[184 161 129 127 134] -> k_415
[149 129 188 141 192] -> k_321
[160 129 128 134 186] -> k_407
[126 129 129 170 178] -> k_833
[130 128 134 188 158] -> k_996
[150 191 140 128 127] -> k_402
[130 187 134 141 186] -> k_117
[129 127 189 193 149] -> k_444
both k_321 k_117: 
[141]
both k_444 k_407: 
[129]
both k_321 k_415: 
[129]
both k_996 k_321: 
[188]

[121 122 126 136 125 133 137] : k_767
[146 122 126 109 131 138 145] : k_513
[ 73 120 120 134 130 121 129] : k_76
[ 73 120  73 134 120 123 129] : k_221
both k_76 k_767: 
[121]
both k_767 k_76: 
[121]
asked: [ 73 120  73 134 120 123 129]
k_221

[122 158 141 118 109 149 112 161 135 137 115 169 140  88 103 123 117 136
 116  80 109 159 101 135 121 124 130 134 146 158 137 137 142  92 150 168
 130 125 133 124 117 118 127 134 126 151 145 113 122  91 148 167 166  92
 133 143 156 157 146 108 151 102 134 125] -> k_816
[119 145 167 114 111 124 108 108 118 119  82 173 142 135 104 135 127 118
 145  91 111 132  98 142 136 129 158 121 143 135 138 127 135  98  99 150
 128 114 134 134 121 107  94 104 105 110 135 104 146 118 134 168 183 151
 106 114 150 155 103  99 142 117 138 129] -> k_625
[114 145 161 108 126 147 119 107 110 128  90 160 124 146 133 153 139 132
 146  97 119 134  79 127 101 125 162 126 147 158 137 132 169  84  99 123
 125  96 122 139 136 120  81 106 111 122 123 105 157 138 147 156 160 163
 112 121 156 163 134 108 120 135 139 114] -> k_458
[122 156 132 107 130 139 122 162 125 133 117 155 146 108 126 128 123 138
 124  98 120 158  84 116  94 127 139 128 152 158 136 125 171  61 153 132
 126 123 102 113 136 124 111 142 136 172 117 114 128 107 143 156 168  99
 136 144 156 133 133 125 141 124 147 112] -> k_320
[132 159 160 109 126 150 126 119 149 146 110 169 147 105 135 164 137 102
 120  98 124 129  76 145 137 139 157 126 148 106 137 166 154 149 119 151
 107 105  98 138 117 103 127 115 121 110 147 113 168 134 125 111 156 145
 138  98 137 144 129 122 101 125 152 106] -> k_853
[124 152 166 101 130 123 117 112 125 147 106 172 144 145 134 144 139 127
 146 106 125 128  73 131 108 128 163 117 120 121 138 123 171  83 102 114
 108 111 111 127 135 105  92 125 111 122 117 108 169 139 122 145 183 163
 122 112 140 131 112 117 109 135 151 110] -> k_616
[132 154 127 132  89 133 121 157 138 132  95 164 119  71 107 143 135 120
  93 107 128 149 116 116 120 122 118 146 130 161 127 159 143 118 154 181
 135 126 114 122 131 124 125 141 136 171 121 112 107  96 141 144 128 119
 132 136 132 137 150 126 150 105 126 124] -> k_582
asked: [132 154 127 132  89 133 121 157 138 132  95 164 119  71 107 143 135 120
  93 107 128 149 116 116 120 122 118 146 130 161 127 159 143 118 154 181
 135 126 114 122 131 124 125 141 136 171 121 112 107  96 141 144 128 119
 132 136 132 137 150 126 150 105 126 124]
k_582
asked: [114 145 161 108 126 147 119 107 110 128  90 160 124 146 133 153 139 132
 146  97 119 134  79 127 101 125 162 126 147 158 137 132 169  84  99 123
 125  96 122 139 136 120  81 106 111 122 123 105 157 138 147 156 160 163
 112 121 156 163 134 108 120 135 139 114]
k_458
asked: [119 145 167 114 111 124 108 108 118 119  82 173 142 135 104 135 127 118
 145  91 111 132  98 142 136 129 158 121 143 135 138 127 135  98  99 150
 128 114 134 134 121 107  94 104 105 110 135 104 146 118 134 168 183 151
 106 114 150 155 103  99 142 117 138 129]
k_625
asked: [132 159 160 109 126 150 126 119 149 146 110 169 147 105 135 164 137 102
 120  98 124 129  76 145 137 139 157 126 148 106 137 166 154 149 119 151
 107 105  98 138 117 103 127 115 121 110 147 113 168 134 125 111 156 145
 138  98 137 144 129 122 101 125 152 106]
k_853

[145 140 165 139 140 123 137 166 140 147]  k_95
[139 140 137 123 140 129 137 147 158 152]  k_560
[123 140 165 123 140 140 137 166 124 144]  k_443
[139 140 165 123 122 140 138 166 150 130]  k_340
asked: [123 140 165 123 140 140 137 166 124 144]
k_443
asked: [139 140 165 123 122 140 138 166 150 130]
k_340
asked: [139 140 137 123 140 129 137 147 158 152]
k_560

[161 156 160 141 146 129 171 135 137 130 157 128 138 148 143 132 162 128
 134 153 144 140 163 134 129 143 159 136 177 171 147 133 144 146 134 132
 128 141 128 161 150 138 133 140 128 145 133 139 128]  k_606
[160 167 144 141 146 129 144 131 131 131 148 145 132 156 143 136 139 128
 138 147 139 134 167 131 131 138 153 142 135 153 138 137 140 137 161 130
 128 139 128 144 166 133 137 135 128 160 131 134 128]  k_670
[174 182 161 138 145 129 148 135 133 131 167 127 136 152 134 136 143 128
 133 134 142 152 142 139 131 134 131 133 155 164 154 135 131 134 136 133
 128 146 128 192 163 146 131 143 128 159 134 143 128]  k_243
asked: [160 167 144 141 146 129 144 131 131 131 148 145 132 156 143 136 139 128
 138 147 139 134 167 131 131 138 153 142 135 153 138 137 140 137 161 130
 128 139 128 144 166 133 137 135 128 160 131 134 128]
k_670
asked: [174 182 161 138 145 129 148 135 133 131 167 127 136 152 134 136 143 128
 133 134 142 152 142 139 131 134 131 133 155 164 154 135 131 134 136 133
 128 146 128 192 163 146 131 143 128 159 134 143 128]
k_243
asked: [161 156 160 141 146 129 171 135 137 130 157 128 138 148 143 132 162 128
 134 153 144 140 163 134 129 143 159 136 177 171 147 133 144 146 134 132
 128 141 128 161 150 138 133 140 128 145 133 139 128]
k_606

[113 154 166  79]  k_253
[113 154 113 103]  k_729
[ 85 114 170  70]  k_934
[166 177 111  84]  k_382
asked: [113 154 113 103]
k_729
both k_382 k_253: 
[166]
asked: [ 85 114 170  70]
k_934

[121 126 125 126 133 129] : k_475
[139 124  90 121 165 103] : k_970
[140 151 126 144 152 115] : k_367
[101 140 146 141 125 137] : k_830
[141  99  91 103 140 108] : k_204
[139 111  77 110 169  99] : k_761
[154 115 123 117 118 130] : k_950
[136 121 153 125  90 150] : k_86
[129 131 106 127 156 110] : k_303
[108 140 156 137 108 153] : k_607
[122 140 138 136 128 128] : k_358
both k_204 k_761: 
[99]
both k_367 k_950: 
[115]
both k_86 k_607: 
[153]
both k_204 k_367: 
[140]

[118  91 100 124  99 110 145 131]  k_24
[ 65  90  87 128 123 103  93 139]  k_302
[106 113 136 128  94 115 132 121]  k_602
[105  93 134  94  64 105 150 139]  k_188
both k_188 k_602: 
[94]
both k_302 k_602: 
[128]

[132 171 136 152 138 162 108 125 132]  k_396
[ 79 108 166 135 131 136 131 163 107]  k_899
[130 136 166 138 146 101 131 150  74]  k_985
[130 136 166 138 146 101 131 101 133]  k_681
[125  63 171 111 129 141 108 152 124]  k_717
[170 120 132 124 122 117 138 162 171]  k_865
asked: [ 79 108 166 135 131 136 131 163 107]
k_899
asked: [130 136 166 138 146 101 131 150  74]
k_985

[133 181 138 157 149 118 141 119 116] = k_420
[130  90 126 129 132 132 137 127 108] = k_232
[112 128 128 129 129 128 129 128 127] = k_466
[135 177 137 134 150 118 128 116 125] = k_272
[111 126 130 114 125 133 159 110 119] = k_170
[ 90 111 112 129 133 125 131 126 131] = k_868
both k_232 k_272: 
[137]
both k_170 k_272: 
[125]
asked: [133 181 138 157 149 118 141 119 116]
k_420
both k_466 k_272: 
[128]
both k_868 k_420: 
[133]

[150 129 117 150] = k_278
[128 163 183 128] = k_329
[129 150 136 129] = k_63
[129 149 117 163] = k_883
both k_63 k_883: 
[129]
both k_329 k_883: 
[163]
both k_883 k_63: 
[129]
asked: [150 129 117 150]
k_278
asked: [129 150 136 129]
k_63

[ 85 125 109 148 124 115 151  87 126 131 148 113 125 143 165 134 113 134
 119 147 124 109 103 115 146 105 137 141]  k_689
[ 85 125 109 148 141 115 151  87 126 131 123 113 125 143 165 134 119 134
 119 147 124 109 103 115 121 114 137 141]  k_705
[152 120 134 114 113 136 109 150 126 124 104 123 136 122 109 125 134 130
 132 145 128 151 138 139 117 114 121 114]  k_700
[ 85 138 109 148 141 115 151  87 126 131 148 145 125 126 114 134 119 134
 119 147 124 109 103 115 121 114 137 141]  k_205
[146 125 140 123 129 134 128 145 130 130 128 125 124 120 109 123 132 117
 135 121 132 125 142 133 175 166 125 115]  k_307
asked: [146 125 140 123 129 134 128 145 130 130 128 125 124 120 109 123 132 117
 135 121 132 125 142 133 175 166 125 115]
k_307
asked: [ 85 125 109 148 141 115 151  87 126 131 123 113 125 143 165 134 119 134
 119 147 124 109 103 115 121 114 137 141]
k_705
asked: [ 85 125 109 148 124 115 151  87 126 131 148 113 125 143 165 134 113 134
 119 147 124 109 103 115 146 105 137 141]
k_689
asked: [ 85 138 109 148 141 115 151  87 126 131 148 145 125 126 114 134 119 134
 119 147 124 109 103 115 121 114 137 141]
k_205

[133 125 172 108 172 103 175  98 179 147 109  77 155 117 114 123 115  77
 124 169 119 106 149 128] : k_334
[138 172  85 122 160 118 144 112 152  87  93 117 106  86 112 148 164 102
 160 172 162 153 122  85] : k_863
[ 81 160 145 130 130  80 108 111 163 163  83 116 105 131  92 134 135 146
 175 139 105  90 176 163] : k_537
[103 108 125  96 180 155  97  76  89 177 144 119  76 163  80 153 157 136
 139 136 115 129 126 106] : k_347
[135  87 103 155 162 104 171 150 111 180 124 148 148 168  81 139 177  87
 166 122 171 103 180 108] : k_829
[ 89 165 152 125 105 143 127 179  98  79  85  94  77 119 155  78 154 171
 157 174 153 174 135 164] : k_470
[168 117 152 140  77 112 174 142  82  78 103  94  86 135 141 111  76 163
  97 134 176 176 122  93] : k_309
[ 90  80 138 169 153 147 161 171 137 152 174  82 117 139 160 118  91  83
  99  79  98 105 129 109] : k_62
asked: [103 108 125  96 180 155  97  76  89 177 144 119  76 163  80 153 157 136
 139 136 115 129 126 106]
k_347
asked: [135  87 103 155 162 104 171 150 111 180 124 148 148 168  81 139 177  87
 166 122 171 103 180 108]
k_829
asked: [133 125 172 108 172 103 175  98 179 147 109  77 155 117 114 123 115  77
 124 169 119 106 149 128]
k_334
both k_537 k_863: 
[160]
asked: [ 81 160 145 130 130  80 108 111 163 163  83 116 105 131  92 134 135 146
 175 139 105  90 176 163]
k_537

[148 138  79  89  89] = k_559
[ 99 138  79  89 132] = k_480
[ 99 138  88  89 148] = k_659
asked: [ 99 138  88  89 148]
k_659

[174  96 143 111] : k_191
[104  72 142 111] : k_100
[143 115 144  64] : k_685
[106 157 139  98] : k_992
[148 121 132 134] : k_341
[160 174 108 174] : k_795
[103 149 175 137] : k_971
[144 109 128 134] : k_19
both k_795 k_191: 
[174]
both k_191 k_795: 
[174]
both k_191 k_100: 
[111]
both k_19 k_685: 
[144]
both k_685 k_191: 
[143]

[174  96 187  89 146 133  86 133 119  76 152 156 141 139 121 106 196 185
  85  74 178 182 143  86 116 161 160  73 180 182 110 146 143  63 127 103] = k_937
[194 164 104 164  69  91  64  84 152 142  90 171 151 165 106 106  65  82
  91 139  98  62  79 115  76 169  96  84 165 195 134 149 143 194  95 185] = k_224
[110 185 157  72 125  82 165 182 195 191 183 152 115 126 111 167  82  76
 124 100 185 107  85 146 128 169  82 102 142  76  60 155 112 116 135 188] = k_931
[190 194 179 145  94 107 107 101  90 179  72 175 184 105 169 169  83  94
 144 141  96  69 151  62  95 174  67 111  73 156  69 124 129 152  74  78] = k_306
asked: [190 194 179 145  94 107 107 101  90 179  72 175 184 105 169 169  83  94
 144 141  96  69 151  62  95 174  67 111  73 156  69 124 129 152  74  78]
k_306
asked: [194 164 104 164  69  91  64  84 152 142  90 171 151 165 106 106  65  82
  91 139  98  62  79 115  76 169  96  84 165 195 134 149 143 194  95 185]
k_224
asked: [174  96 187  89 146 133  86 133 119  76 152 156 141 139 121 106 196 185
  85  74 178 182 143  86 116 161 160  73 180 182 110 146 143  63 127 103]
k_937
asked: [110 185 157  72 125  82 165 182 195 191 183 152 115 126 111 167  82  76
 124 100 185 107  85 146 128 169  82 102 142  76  60 155 112 116 135 188]
k_931

[ 91 128  92  86 112 171  94 112 141  98 122 159 134] = k_468
[142 149  83  85 120 157 161  96  84  79 153  76  85] = k_651
[ 86 111 162 134 124 103 148 128 110 160 120 168  91] = k_788
[ 86 111 162 134 124 152 148 128 110 170 160 127 161] = k_135
[ 86 111 162 134 124 152 148 128 110 160 120 168  91] = k_979
asked: [ 86 111 162 134 124 152 148 128 110 160 120 168  91]
k_979
both k_651 k_788: 
[120]

